Rows swapped in pairs by one turn or mirror: which row each one swaps with
K_628: [-0.65  1.90 -0.76 -0.75  0.15  1.68  0.65  0.59  1.15  1.30 -0.62 -0.99
  0.51 -1.36  0.70  3.26 -1.01 -0.16  2.27  2.15  2.86 -1.71 -0.15 -0.28
 -3.21  2.65]
K_372: [ 2.00  2.44 -0.28  1.04  3.58  1.03  0.18  2.76 -0.73 -0.47  0.19  0.32
 -0.19 -1.32 -0.56  1.62 -2.29 -0.11  0.05  0.98  1.22 -4.23 -0.12  1.68
 -0.13  0.62]
K_297: [-1.99  1.73  0.34 -1.05  0.22  1.63 -1.36  5.45 -0.06 -2.95 -1.37  0.16
  2.47 -0.96  1.62  2.82 -0.44  1.53  0.18 -0.10  0.45 -2.13 -0.84 -2.50
 -1.01 -0.65]
K_553: [ 1.38  1.15 -0.44  1.90 -0.98  0.87 -3.07  1.74  0.51 -2.25 -1.74 -0.07
  2.58  0.31 -1.36  0.96 -4.27  0.61  1.46  1.75  3.39 -0.01  1.19  0.07
 -1.71  0.20]
K_631: [ 1.10  3.35 -0.09 -1.82  2.96  1.53 -0.62  0.99  0.24 -2.87  2.22  1.00
 -1.17 -0.37  0.92  1.49  0.75  0.28 -0.06  3.40  1.43 -1.10  2.75  1.79
 -0.81  0.73]
K_227: [-3.73  2.73 -0.31  0.22  0.37  2.23 -1.51  4.38  0.71 -2.29  1.05 -0.37
 -0.29  0.34 -0.94  0.06 -0.89 -2.46  0.43 -1.28  1.92 -1.89  0.09 -0.48
 -1.32 -1.65]
K_852: [-0.74  2.02 -1.36 -0.79 -1.65  1.86 -0.23  3.46 -1.16 -0.87 -1.96  0.50
 -0.14 -0.55 -3.22  1.26 -2.48 -0.47  0.95  1.45  1.53 -3.14  0.57 -3.80
 -0.39 -1.42]
K_665: [-1.22  2.70 -2.02 -0.15  0.54 -0.09  0.02  2.57  0.60 -1.96 -1.84  0.47
  1.99  3.33 -1.25  1.37 -3.63  0.41  3.63  1.37  1.95 -0.61  1.51 -0.54
 -1.84  0.01]
K_403: [ 1.03  1.18 -2.88  0.05 -0.32  4.57 -1.99  0.81 -1.22  0.03 -0.82  2.46
  0.00 -1.44  2.24 -0.79  0.13 -2.28  0.12  2.09  2.43 -0.43  1.48  0.62
 -0.57 -0.78]
K_712: [-0.24  3.09 -1.81 -1.88 -1.35  3.96 -1.82  2.20 -0.39 -2.74  0.38 -3.18
  0.93  0.83  0.43  1.16 -1.71  1.46 -0.32  1.14  0.74 -1.56 -0.86  0.83
 -2.81 -2.35]
K_663: [ 0.49  2.75 -0.56 -2.33  1.02  2.76 -0.59  0.99 -0.21 -0.01 -0.53  1.11
  0.46 -1.28  4.26  1.82 -2.19 -1.76  1.44  2.07 -0.43 -4.33  1.22 -1.47
 -2.46  1.24]
K_909: [-2.25  2.49  1.31  0.55 -3.35  2.36  0.70  2.54 -0.09 -0.48  1.86  0.84
 -0.93  0.14  1.24 -1.07 -1.02  0.26  0.03  1.72  1.80 -1.70  0.35  1.38
 -1.37 -1.68]
K_723: [-0.24  0.07  0.82 -1.84 -0.86  0.76  0.83 -0.12  0.59 -3.48 -0.60  3.42
 -0.35 -1.93 -0.26  1.18 -2.64  0.96 -1.38  0.22  2.04  0.14  1.06  1.28
 -0.41 -1.24]
K_876: [-1.55  0.05 -3.52 -1.51  0.35  1.84 -0.94  2.27 -0.52 -0.64  0.30  0.99
  0.47 -2.10 -1.55  0.12 -4.06  0.60 -0.29  1.47  4.44 -0.07 -0.03 -0.35
 -1.03 -0.92]
K_258: [ 2.41  1.25 -2.75 -1.49 -1.59  3.10 -0.27  3.75 -1.69 -2.58  0.66  0.10
  3.44 -0.46  1.48  0.61 -2.16  1.83  1.47  2.59  0.76 -1.59  0.63 -0.44
 -1.40 -2.13]
K_506: [-1.18  0.54  2.05  1.07 -0.47  1.54  2.04  1.53  1.70 -1.73  0.56 -0.62
  1.49 -0.50  1.66  1.19 -0.38  0.46 -0.05  2.88  1.96 -0.40 -0.38  0.67
  0.85 -1.31]
K_253: [-0.61  0.58  2.17 -0.39  1.31  2.83  3.15  0.85  1.89 -1.68 -0.08 -0.38
  1.32 -2.23  0.08  1.49 -1.75 -1.44  0.37  1.29  0.76 -1.82  0.18  0.18
 -0.86  0.35]
K_605: [-1.46  1.98  1.44 -1.62  1.28 -1.47 -1.66  0.33 -0.57 -2.12 -0.88 -0.25
 -0.55 -0.56  1.50  0.63 -1.47 -3.23  1.19  0.59  0.79  0.69  0.54 -1.76
 -0.62  1.34]
K_324: [-0.20  1.44  0.76 -1.07 -2.47  0.87  0.49  3.23 -0.39 -2.80 -1.81  0.38
  3.65  0.44 -1.04 -0.14 -1.21 -3.24  1.09  0.17  1.46  0.58  1.66 -1.22
 -1.10  0.07]
K_574: [ 0.75  2.68  0.24 -1.08 -0.89  0.26 -0.85  2.53  1.36 -3.20 -0.30  1.76
  0.32  0.67 -1.19  1.83 -2.75 -2.85  2.63  0.79 -1.12 -2.89  2.93  0.62
 -3.27  0.87]
K_701: [ 0.91 -2.11 -2.35 -1.21  0.23  3.43 -2.59  3.63 -2.07 -1.88  0.41  1.93
 -0.23 -0.61  1.40  1.66 -1.82  0.23  0.67 -0.53  1.79 -0.55  0.57  0.71
 -0.71  0.57]
K_658: [ 0.46  2.43 -3.21  1.70 -2.98 -0.25 -0.95  1.77 -0.58 -3.57  1.38 -0.21
  0.77 -1.44  1.59  3.00 -1.17  0.90  0.91  2.33  1.55 -1.39 -0.57 -0.40
 -1.00 -0.08]
K_755: [-1.22  3.22 -0.21 -0.98  0.59  2.18 -1.98  3.23 -2.68 -2.81 -0.66  1.41
  3.51  0.37  1.81  1.92 -1.26 -0.68  1.42  0.06  2.20  0.17  4.46 -0.09
 -1.07 -1.78]
K_651: [ 1.58  3.74  1.17 -2.57  0.50 -1.90  0.62  1.97 -0.59 -1.28 -1.62  1.46
  0.31 -0.09  0.38  1.65 -2.86  2.26 -0.18  0.85  1.86 -3.56  0.37 -0.69
 -1.23 -0.01]
K_516: [ 1.39  2.60 -2.67 -2.14  1.05  0.64 -2.81  3.01 -3.62 -1.59 -0.96  2.51
 -1.03  0.00  1.01  1.59 -1.11  0.76  1.41  1.22 -0.26 -1.38  1.25 -1.68
 -0.79  1.64]
K_975: [-0.39  1.87 -0.06 -4.63 -1.34  0.25  0.01  0.24 -0.31 -0.66 -2.19  0.79
 -0.38  0.69  0.01  1.64 -2.55 -1.64  0.95  1.33  1.34 -0.41  4.67 -0.21
 -1.73 -0.73]
K_288: [ 1.72  3.07 -1.73 -0.77  0.58  3.40 -2.24  1.75 -1.37 -2.44 -0.10  0.89
  0.01 -0.69  1.92  0.43  0.86 -2.66 -0.49 -0.26  2.70 -1.16  0.84 -1.87
  1.66 -0.04]
K_833: [ 1.81  0.93 -1.37  1.36  0.57  0.53 -1.58  1.51 -0.44 -1.46 -0.48 -0.91
  3.43  0.87  2.36 -1.59 -2.12 -0.80  0.37  1.84  3.87 -0.32  0.94 -1.03
 -0.83 -0.42]
K_420: [-0.98  2.79 -0.73 -2.27 -0.61  3.23 -2.97  4.09 -0.91 -3.87  1.15  1.85
 -1.35 -1.11  0.61  2.02  1.20 -1.97 -0.56  2.08  0.64 -0.87  2.32 -0.40
  0.38 -0.17]
K_778: [-1.60  1.16  1.85  0.86 -2.12  4.07  0.28 -1.00 -0.03 -1.08 -0.19  1.45
  1.10 -0.09 -0.19  1.23 -1.84  1.30 -0.02  0.31  0.98 -2.23  1.32  1.57
 -1.42  0.94]
K_123: [-1.69  1.62  0.82 -1.79 -0.81  0.64 -0.80  4.63 -1.82 -4.12 -0.26  0.48
  1.30  0.95 -0.12  1.44 -2.66  2.14  1.69  0.50 -1.09 -1.20  1.27 -0.09
 -0.89 -2.47]
K_552: [-0.83  4.74 -0.99 -2.60 -0.42  0.55 -1.88  2.96 -0.71 -2.94 -1.44  3.33
  1.09  0.64 -0.79  3.15 -1.90  1.63  2.92  1.45 -0.23 -1.17  1.94  0.60
 -2.47 -0.15]
K_192: [ 1.24  0.95 -1.50 -1.59 -2.47  0.73 -1.23  3.78 -1.31 -2.50 -1.37  3.27
  0.42 -0.34  0.66  0.27  1.77 -0.78  0.97 -0.27  2.21 -1.34  0.62 -0.14
  1.19 -0.66]
K_974: [ 0.69  1.97 -0.06 -1.30  2.11  1.56  0.04 -0.21 -0.41 -2.45 -0.30 -0.35
  0.77 -0.12  1.57  3.11 -3.27 -2.87  1.52 -0.72  1.17  1.56  0.78  1.93
 -1.28 -1.27]
K_81: [ 0.38  3.15 -0.90 -5.02  2.03  0.80 -0.74 -0.26  1.65 -2.18 -1.42  1.02
  0.38 -0.83  1.02  0.98 -1.57 -3.20  1.55  2.39  1.62 -1.83  0.37  1.55
 -1.37  0.10]
K_468: [-2.58  4.68  1.21 -0.12  0.68  0.76 -2.31  2.05  0.97 -0.46  1.51  2.22
 -1.06 -0.09  1.11  1.10 -0.20 -1.10  1.38  3.26 -0.04  0.49  0.68  0.58
 -1.86  0.89]
K_855: [ 3.40  1.74 -0.48 -1.68 -1.26  0.33 -0.25  1.07 -1.28 -1.53 -0.93  1.42
 -0.02  0.25  1.54  2.23 -2.06  1.86 -0.50  2.88  1.20 -3.31 -0.67  2.52
 -1.18 -0.34]
K_768: [-1.04  2.49 -3.12 -1.78 -1.70 -0.23 -1.96  2.09 -0.49 -0.18 -2.96  0.84
 -1.39 -0.26  0.06  1.36 -3.14  1.51 -0.83  1.55  1.28 -0.60  1.16 -2.82
 -0.57 -0.98]
K_343: [-1.75  1.87 -0.32 -0.07 -0.22  1.63 -0.90  0.31  0.63 -1.18 -0.81  0.09
 -2.73 -0.45 -0.72  2.41 -2.56 -3.50  2.10  1.73  2.04 -4.52  0.51 -0.26
 -1.30 -0.51]
K_976: [ 1.18 -0.28 -0.46 -1.80 -1.45  2.00 -1.03  2.64  1.58 -2.99 -0.19  0.83
  0.57 -2.14 -0.90  2.53 -0.18  0.24 -0.31  0.53  4.26  0.44 -0.98  0.37
 -1.26 -1.60]
K_686: [-4.14  1.40 -2.34  1.35  1.62  1.59 -2.26  3.16 -0.71 -1.93  0.29  1.86
  2.02 -1.24 -0.60  1.93 -1.34 -1.74  0.06  1.82  0.88 -3.28 -0.54 -0.60
 -0.81 -0.15]
K_885: [-1.90  2.68 -2.03 -3.28  0.12  3.68 -2.17 -0.34  0.26 -2.33 -0.72  0.43
  1.92 -0.12  0.46  0.52 -2.13  2.99  0.81  1.17  2.00 -1.33 -0.97 -1.99
 -0.35  0.88]
K_601: [ 2.81  0.85  0.88 -3.15  0.39 -1.26 -1.61  1.26  0.09 -1.18 -1.08  0.77
 -0.30  0.19  0.55  0.51 -2.48 -1.83  1.30  0.57  0.54 -2.71  2.25  2.22
 -2.21  0.61]
K_767: [-2.07  0.91  0.14 -0.32  0.50  1.95 -0.59  3.31  1.38  0.81 -0.80 -0.90
  1.44 -2.29 -1.09 -0.40 -3.38 -2.17 -0.77  1.00  0.06 -0.95  1.06  2.14
 -0.59  0.43]
K_904: [-0.98  3.65 -1.12  1.30  0.92  1.19  0.76  3.52  0.18 -1.78 -0.14  1.38
  1.64 -0.44 -0.10  1.40 -1.67 -0.74  0.73  1.72  0.90  1.94  0.91  4.03
 -1.65  0.43]
K_973: [-1.56  2.28 -2.99  2.10  2.38  2.70  0.30  2.13 -1.15  0.52  1.02 -0.55
 -0.82 -0.04  0.06  1.00 -1.30 -1.86  0.41  1.48  0.99 -2.75 -0.15  1.55
 -1.26 -0.39]
K_800: [-1.23  3.41  0.17 -1.15  0.65  1.18 -1.09  2.78 -0.42 -1.85  0.71  0.80
  1.53  0.25  4.52 -1.12  0.55 -0.51 -1.21  2.55  2.35 -1.78 -0.52 -1.69
 -0.56  1.31]
K_52: [ 0.27  2.48 -2.73 -2.39 -0.96  2.88  1.73  0.72  0.03 -0.43  0.25  1.56
  0.96 -0.48  2.73  1.79 -1.81 -1.18  1.26  2.50  1.34 -0.81  0.86  4.22
 -0.44 -0.04]
K_60: [ 0.47  0.88 -0.26 -2.58 -1.85 -0.37 -1.25  2.32 -1.74 -0.01 -1.99 -1.41
  1.31 -1.23  1.29  1.15 -1.23  0.33 -1.21  0.81  3.21 -0.67  2.81 -0.38
  1.36 -0.87]
K_797: [-0.31  3.29 -1.70 -4.11  0.26  4.24 -0.80  4.19 -0.97 -0.62  0.09 -0.09
  1.08 -0.21  2.51  0.57 -0.59 -0.02  0.53  1.44  1.66  1.26 -0.17  2.38
 -1.03 -0.89]
K_355: [-0.85  3.19 -2.56 -0.65 -0.50  2.24 -1.92  1.35  0.04 -2.09 -2.28  3.02
  2.13  1.16 -0.14  0.64 -4.85  0.34  1.17  0.97  0.85 -2.46  3.52  1.02
 -2.85  0.39]
K_719: [ 0.00  2.54 -3.06 -3.16  1.56  3.31  0.37  2.45 -1.17 -3.10  1.30  2.29
  0.31 -0.94 -1.57  0.76 -2.21 -2.09  0.41  2.48 -0.20 -3.88  0.66  0.02
 -1.68  0.57]
K_984: [ 1.96  2.00  1.32 -0.16 -2.11  0.00 -0.76  3.12  0.55 -3.70 -0.19  0.27
 -0.31 -0.16  2.02  1.58 -1.04 -0.20  1.69 -0.44  1.01 -1.77  0.54 -3.58
 -1.07 -1.19]
K_884: [-2.20  2.43 -0.22 -2.15  1.19  0.80  1.55 -0.11  0.31 -2.13  0.69  1.93
  1.85  1.31  2.82  1.13 -3.51  1.09  2.73  1.99  0.20 -2.74  1.48 -1.10
 -1.75 -0.17]
K_961: [ 1.43  2.36 -1.87 -1.16  1.20  0.87 -1.45  3.30 -0.64 -1.80  0.35  1.80
 -1.22 -0.11  3.15 -0.82 -4.11 -0.48  0.59  5.09  2.05 -1.88  0.50 -0.19
  0.31  0.04]
K_828: [ 1.53  1.63 -2.07 -2.10  0.65  2.99 -0.14  2.29 -0.47 -0.26 -0.73  0.35
  2.30 -0.63  0.93  2.44 -2.21  3.45  0.15  4.14  1.70 -2.44  0.01  0.66
 -1.33 -1.90]
K_547: [ 0.54  4.65 -0.98 -1.68 -0.97  4.11 -0.98  1.43  1.20 -1.63 -2.94  0.25
  0.66 -1.21  0.12  1.45 -3.30  1.89 -1.68  2.78  1.92 -1.52  0.69  0.29
 -3.35 -0.99]
K_573: [ 1.11  2.47  1.93  0.68  1.62 -0.48  0.38  3.23 -0.58  0.43 -2.68  1.73
  0.15 -1.23  0.72  1.28 -0.59 -1.56 -0.48  1.37  2.69 -0.10  0.66 -1.38
 -1.51 -1.76]
K_240: [-2.52  2.34  0.76 -0.69 -0.98 -0.50  0.29  1.67 -0.31 -2.03 -0.23  0.39
  1.24  0.58  0.72  1.11  0.51  1.45  0.50 -0.22 -1.93 -1.43 -0.61  2.17
 -1.73 -0.25]
K_274: [ 2.73  2.04  0.78 -1.33 -0.40  0.22 -1.06  2.27  1.31 -2.01 -1.37 -0.48
 -2.15 -1.18 -1.37  1.05 -3.00 -1.56  1.64  0.86  1.56 -0.57  0.59  2.59
 -0.65 -1.81]
K_621: [ 0.96  2.67 -2.14  1.21 -2.43  2.42 -3.49  2.97 -0.79 -2.31 -2.57  0.76
  0.81  1.47  1.24  1.95 -0.48 -1.70  2.60  2.46  1.88 -1.58  1.88 -0.61
 -2.77 -0.53]
K_39: [-4.28  1.60 -0.02 -2.28  2.66  4.63  0.10  0.55 -0.45 -2.19 -1.30  1.19
  1.81 -0.14  1.40  0.78 -2.06 -0.09  0.23  1.63  0.45 -1.12  1.62 -1.83
 -1.50  0.13]
K_250: [-1.47  3.42 -0.25  0.62 -0.05  1.83 -0.68  2.02  0.73 -2.69 -0.22  1.17
  1.75  0.81  0.58 -0.22 -1.61 -2.94  1.67  5.18 -1.29 -1.33  1.83  0.22
 -3.10  0.67]
K_390: [ 0.66  2.08  1.23 -0.97 -0.11  2.88 -0.12  0.42  0.24 -0.84 -0.07 -0.82
  0.59  0.02  2.58  0.77  1.01 -1.25 -0.65  2.07  4.08 -0.53 -2.19 -0.54
 -0.18 -0.03]
K_19: [ 1.58  3.21 -3.23  0.70  0.30  2.89 -0.64  1.87 -0.28 -2.39  1.50  2.01
  1.20  0.33 -1.87 -0.77 -2.37  1.45  0.73  1.37  1.55  0.72  2.28 -0.48
 -1.30 -2.10]
K_898: [-5.67  1.18 -1.42 -2.24 -0.67  1.31 -0.75  1.79  0.70 -2.11 -0.71  0.43
 -0.34 -0.45  1.39  0.22 -0.66 -2.21  0.13  0.73  1.67 -1.01  0.35 -2.18
 -0.52  0.06]
K_145: [-2.56 -0.03 -0.35 -2.73  2.75  1.57 -0.10  3.26  0.14 -3.74  0.09  0.01
 -1.69 -0.16  0.21  1.35 -3.27 -0.63 -0.03  0.43  1.65 -3.08  3.38  0.35
 -0.82  0.09]
K_385: [-1.10  2.31 -3.03 -1.25 -1.43  3.72 -1.88  2.62 -0.63 -1.55 -0.36  0.50
  1.07 -0.47  0.34  0.91 -1.11 -3.78  0.83 -0.15  1.67 -2.59  1.50 -3.81
 -0.96 -0.13]

Swapped with K_227: K_355
Swapped with K_628: K_658
Swapped with K_343: K_621
Swapped with K_876: K_904
Swapped with K_258: K_253
Swapped with K_723: K_797
Swapped with K_768: K_468
Swapped with K_390: K_855
Swapped with K_828: K_506
Swapped with K_974: K_701
Swapped with K_755: K_145
Swapped with K_81: K_192
Swapped with K_800: K_651
Swapped with K_372: K_833
Swapped with K_778: K_712
Swapped with K_420: K_975
Swapped with K_605: K_516
Swapped with K_984: K_663
Swapped with K_719: K_324
Swapped with K_553: K_973

